In the rows, zero is written as 128.
The rows below come in pairs that one turn or mirror swaps. Which row does each named row swap with?
The rows were stretched afterwards, more along some directions than others.
Z_728: [113 125  80  92 131 126 140  92 116 123 145 134 144 103 126 128]
Z_249: [112 119  76  83 102 127 159 106 136 164 141 143 147 110 134 138]
Z_471: [120 133 148 142 132 148 104 115 134 145 116 173 132 100 160  97]
Z_157: [145 135 126 115 174 135  98 122  98 161 157 114 102 163 124 172]
Z_580: [146 139 118 104 160 124 105 135  99 155 153 111 108 157 138 157]
Z_731: [113 118 142 146 136 145 112 116 132 137 122 182 126 106 169 100]
Z_446: [121 128 133 144 128 146 100 101 134 136 111 180 134  91 159 103]
Z_848: [116 128  93  85 125 123 149  80 133 134 146 141 149 121 125 135]
Z_725: [150 134 125 115 189 129 116 110 100 165 167 114 113 157 134 141]
Z_309: [118 113 133 146 128 143  94  98 131 139 143 173 141  81 160 115]
Z_387: [129 123 157 109 151 161 120 159 138 137 134 179 170 119 149 124]
Z_341: [167 140 139 106 158 116  94 121 115 152 147 107 114 152 122 149]
Z_451: [118 116  65  90 121 105 160 106 122 144 127 137 139 115 127 139]
Z_456: [104 125 120 144 142 157 114 112 123 145 115 178 132  88 165 101]
Z_639: [131 107 152 106 150 142 116 146 143 159 143 175 181 137 157 140]
Z_283: [110 123 133 148 134 151 111 112 130 140 119 179 131  90 165 101]
Z_201: [161 142 110 105 161 107  97 125  97 155 150 116  99 154 126 157]
Z_832: [148 122 120 114 178 133 108 121 104 147 168 114  95 153 126 158]
Z_2: [119 128 143 143 132 154 101  91 132 134 120 181 139  89 169 111]
Z_184: [164 139 124  95 160 134  92 117 104 155 150 118 100 146 127 160]
Z_88: [114 115  76  91 124 132 148  87 135 144 128 135 140 104 130 148]
Z_418: [115 104 144 122 162 135 134 149 143 155 137 173 171 131 160 146]
Z_150: [139 108 155 109 158 131 119 145 127 151 147 176 176 140 156 146]
Z_729: [118 110  78  95 105 104 143  96 130 147 131 130 141 125 137 145]
Z_217: [102 111  97 115 113 134 152  97 149 135 130 127 142 113 126 131]
Z_368: [112 111  80 106 127 116 156  90 127 144 137 122 144  96 131 129]
Z_83: [154 137 122 109 158 131  88 132  91 162 172 101 119 140 125 145]
Z_99: [129 108 131 107 147 119 113 147 129 161 143 176 184 132 158 130]
Z_616: [113 119 141 141 129 163 106  99 135 142 125 180 132  87 171 102]
Z_178: [139 123 137 124 117 139  97 112 119 152 120 178 136  95 166 102]
Z_640: [126 113 143 117 166 142 111 166 117 150 144 171 166 126 153 123]
Z_686: [142 147 129 104 153 146 115 136 115 164 155 126  96 149 134 151]
Z_406: [115 109 130 146 120 132  96 103 137 136 121 178 143  93 159 105]
Z_997: [134 103 135 111 164 123 123 157 117 159 151 172 171 134 150 138]
Z_12: [123 113  80  97 111 115 138  88 127 144 144 125 159 112 124 131]
Z_680: [152 143 131 113 163 119  81 103 112 128 160 116 108 152 120 155]
Z_227: [143 134 120 125 163 156  96 100 115 155 162 113 104 144 125 148]
Z_206: [116 114  84  96 126 150 149  94 142 150 139 133 157 122 122 139]
Z_712: [123 117  94 102 119 116 148  64 155 149 121 139 156 129 129 128]
Z_265: [146 153 131 108 172 133  97  98 105 141 169 121 104 148 127 147]
Z_100: [120 118  79  90 116 129 139  94 114 155 130 135 141 116 125 142]
Z_860: [137 105 140 108 150 120 115 156 125 163 146 173 177 137 151 137]
Z_180: [122 128  73  89 112 136 126  78 142 138 119 136 154 100 124 132]
Z_318: [124  99 135 112 151 115 133 153 123 168 154 167 176 130 152 130]
Z_113: [141 140 134 128 172 140 104 120 114 140 158 108 105 152 126 147]
Z_947: [143  99 139 107 148 112 111 153 125 167 143 173 169 152 148 143]

Swapped with Z_446: Z_997
Swapped with Z_712: Z_725
Swapped with Z_178: Z_418

The rows below come in pairs that one turn or mirror swaps. Which row does each named row swap with?
The rows were stretched afterwards, more along some directions than others.
Z_285: [106 119 111 124 154 143 134  72 133 134 173 151 163 131 118  91]
Z_441: [178 124 125 121 136 114 152 149 144 147 111 125 129 111 159 156]
Z_879: [133 100 140 152 114 127 121 140 146 112 124 100 120 175 152 162]
Z_44: [134 151  84 158  81 133 196 118 104 120 131 101 148 116 149  86]
Z_989: [102 113 107 116 161 143 136  64 140 143 180 152 165 139 119  98]
Z_114: [107 112 145 118 116 120 132 153 143  91 125 103 112 157 122 150]
Z_431: [108 122 146 128 106 125 128 155 141  83 125  86 115 155 125 144]
Z_327: [101 113 144 120 116 131 140 139 139  85 131  88 121 157 119 148]
Z_228: [145 136  84 156  86 119 181 133 108 121 128 115 149 107 150  92]
Z_176: [112  98 128 153 131 130 131 116 157 107 162 140 125 127 115 130]
Z_108: [141 142  88 143  89 124 189 133 109 133 124 111 144 102 148  95]
Z_558: [114 124 133 158 118 132 149 128 149  96 149 122 131 116 125 112]
Z_202: [135  93 139 145 120 129 128 125 145 118 125 105 119 172 152 164]
Z_374: [137  91 144 142 122 125 123 138 142 125 123 108 113 172 151 169]
Z_205: [106 107 118 148 131 129 142 119 164 100 156 144 131 119 119 111]
Z_613: [130 142  84 151  90 131 185 115 107 126 137 122 141 115 135  95]
Z_487: [108 123 117 114 168 148 129  73 140 146 175 163 149 135 106 111]
Z_225: [136  98 136 145 115 129 129 140 144 113 118 103 119 168 151 163]
Z_560: [103 113 143 123 117 130 128 144 142  87 129  94 112 156 118 146]
Z_389: [137 141  83 147  86 123 189 118  98 124 130 109 152 111 146  86]
Z_946: [109 114 112 119 167 139 129  80 154 145 170 171 154 131 118 101]
Z_348: [ 98 125 143 132 108 133 131 146 137  81 127  85 117 159 117 138]
Z_521: [106 122 110 118 155 144 128  70 135 147 180 155 159 132 120  97]
Z_745: [129 136  81 146  85 128 190 110 105 126 138 109 161 113 152  86]
Z_751: [176 131 133 131 137 110 150 143 144 141 117 127 121 122 154 152]
Z_382: [138 142  81 145  87 125 192 124  97 130 125 112 145 105 147  94]
Z_775: [107 118 147 120 112 124 126 152 137  95 126  86 115 149 121 149]
Z_363: [137 153  86 161  79 123 185 129 100 120 128 109 148 106 148  79]
Z_208: [178 125 135 109 139 105 143 155 147 141 112 132 125 115 149 170]
Z_491: [105 116 140 118 114 125 137 143 135  92 128  88 117 152 121 146]
Z_904: [108 131 140 128 110 130 144 151 127  88 121  80 112 146 127 134]
Z_760: [135  96 139 144 119 124 120 138 149 121 121 109 126 168 153 165]
Z_495: [133  93 136 146 120 129 126 128 146 119 125 109 125 168 155 161]
Z_543: [119 121 116 119 156 132 124  93 143 132 165 158 153 121 119  99]
Z_532: [ 99 129 116 129 158 152 134  68 143 131 177 149 155 138 115  91]
Z_923: [116 134 115 129 152 138 131  87 133 138 165 149 155 126 122  92]
Z_903: [125 137  76 147  91 128 189 110 106 130 145 119 158 123 143  90]
Z_68: [104 114 108 118 168 141 129  70 141 142 174 168 152 134 113 101]
Z_469: [137 110 140 151 110 130 124 139 138 114 117  95 115 169 151 157]
Z_765: [134 105 130 159 115 128 134 133 143 112 119 111 118 166 158 145]

Swapped with Z_176: Z_208
Swapped with Z_751: Z_558
Swapped with Z_543: Z_228

The rows below come in pairs that one turn or mirror swaps. Which row does each named row swap with?
The rows were stretched afterwards, more along some directions than others.
Z_841: [100 138 118 164 121 111 116 124 108 129 102 163 132 155 124 117 123 128
 113 115 127]
Z_158: [141 170 108 132 124 141  88 162  70 130 114 160 115 175 122 139 156 113
 100 143 103]
Z_413: [ 89 132 148 117 116 135 142  88 129 161 118 110 151 127 126 125  78 144
 156 136 139]
Z_342: [ 99 102 151 137 135  82 154 110 120 178  97 156 170 100 119 135 119 145
 133 156 143]
Z_450: [138 102 108 108 127 148 115 194 157 139 105 137 148 135 107 135 147 115
 119 136  88]
Z_920: [116 175 134 143 111 144  76  90 124 138 159 125 134 168 138 167 112 132
 150 133 112]
Z_800: [101 159  95 131 114 137 141 107 126 109 146 152 100  96 135 144 124 105
 146 122 171]
Z_254: [134  66 140 113 137 122 150 110 157 121 130 110 144  95 145 149 154 137
 135 141 164]
Z_653: [156 122 121 142 121 179  93 146 183 127 121 119  84 137  98 137  91 120
 156 107  84]
Z_936: [123  81 126 139 138 134 141 167 131 120  97 135 134  96 100 125 170 132
 110 142 126]
Z_79: [108  99 116 124 120 118 149 169 117 134  86 111 167 127 118  85 129 101
 130 149 123]
Z_497: [116 158 110 163 129 131 101 138  84  97 137 161  91 124 102 138 135 146
 124 109 156]
Z_415: [156 105 154 114 118 123 100 163 206 162 117  93 136 113 116 153 116 144
 138 130  73]
Z_381: [125 129  97 106 143 125 144 122 110 156 129 145 189 125 143 146 142  81
 101 144 120]
Z_862: [124  48 126 126 146 139 167 175 148 120  84 128 130 105  99 115 157 124
 104 140 129]
Z_944: [ 93 169 116 145 147 109 161 134  79 130 124 174  99  79 119 132 122 153
  99 120 186]
Z_62: [134 122 127  89  96 156 132 100 176 151 135 153 145 150 132 165 152 121
 134 135 110]
Z_304: [112 144  90 103 138 168 124 100 115 117 135  93 107 133 143 127  97  93
 180 122 169]
Z_529: [126 169 126 104 107 121 121 144 137 152  98 157 118 169 130 133 142 130
 106 125  99]
Z_516: [ 95 155 128 131 123 141 139 104 150 129 116 132  83 132 122 112  80 149
 146  93 140]
Z_592: [163 140 103 108 146 130 118 199 156 154 111 156  82 103 103 145 139 126
  85 116  90]
Z_864: [ 98 118 138 110 151 113 161  98 114 160 148 125 154 101 123 130  84 133
 123 129 176]
Z_891: [134  61 160 139 116 120 128  96 174 114 135 104 157 126 132 138 158 125
 134 134 129]
Z_757: [122  93 131 122 119 145 136  95 202 127 114 104 108  94 135 143 122 154
 175 116 139]
Z_979: [131 141  98 114 141 160 116 165 123 107 115 152 112 118 105 137 154 125
 120 124 124]
Z_175: [133 116 117 148 134 141 103 145 147  91 134 124  98 108 118 166 169 127
 137 118 125]
Z_164: [130  90 130  53 118 104 190 143 148 201 121 131 188  87 139 139 121 105
 126 170 145]
Z_598: [104 170 103 103 164 137 168 165  83 156 132 176 138  97 114 129 110 133
  70 139 139]
Z_85: [136  52 135 137 131 155 139 120 173 111  83 110 109  95 126 141 136 116
 150 142 114]
Z_193: [131 179 114 125 110 145  93 135 144 115 105 162  74 138 138 150 159 149
 118 130 119]
Z_73: [108  95 137  94 134 150 179  89 110 149 137 126 164 103 162 157 126 120
 136 174 165]
Z_192: [142  77 107  70 147 142 151 158 136 156 102 120 169 137 115 101 119  86
 129 152 113]
Z_352: [139 113 127 112 109 165  92 145 185 146 111  94 132 162  95 130 114 110
 151 118  63]
Z_652: [108 124 141 139 140  92 156 165  82 164 126 151 174 108 114 133 123 138
  90 154 129]
Z_940: [123  78 141 127 101 149 131 121 183 126 102 122 130 146 120 120 142 136
 152 129 101]
Z_782: [130 151 123 112 138 155 131 141 161 146 109 102  92 125 110 108  48 141
 147  90 124]
Z_400: [ 94 141 113 142 140 114 171 119  97 128 125 186  94  93 111 133 110 146
 113 112 200]
Z_42: [140  98 149 116 144 127  99 151 170 138 113  87 141 102 132 155 156 132
 117 150  88]
Z_808: [118 166  90  78 152 148 158 101  97 128 144 151 104 123 157 140 108  99
 122 132 175]
Z_599: [135 172 126 127 103 120 128 112 143 143 134 147 100 122 146 156 108 152
 138 116 141]
Z_286: [107 101 115  88 151 130 156 123 163 155 102 108 125  96 111 110  88 131
 169 109 156]
Z_448: [121 104 121 118 153 108 167 191 127 144 113 156 134  91 111 131 168 146
  52 140 116]
Z_33: [154  74 138 151 115 144 107 158 194 106  99 117  97  99 119 152 141 122
 125 116  93]
Z_623: [109 133 151 150 134  95 140  84 130 126 144 120 124 111 134 120  89 148
 132 104 176]
Z_867: [118 151 115 135 139 160  96 164 143 159 101 137 112 141  83 102  79 133
 118 125  81]
Z_855: [170 127 127 119 121 132 112 144 133 124 118 103 132  81 138 162 105  97
 150 126 134]
Z_861: [109 181 103 108 138 154 129 155 112 145 148 162 115 120 123 159  99 118
 101 125 127]
Z_799: [110 162 139 160 133 108  94  91  88 145 152 143 148 118 139 154 106 149
 142 145 152]
Z_194: [ 91 124 117 148 138 110 148  97 103 133  80 153 120 128 128 105 104 135
 144 123 157]
Z_480: [129  82 143 164 148 161 106 107 150  91 101  82  96 101 137 154 132 128
 169 141 129]

Swapped with Z_623: Z_891
Swapped with Z_342: Z_480
Swapped with Z_158: Z_592
Swapped with Z_920: Z_415
Swapped with Z_42: Z_799

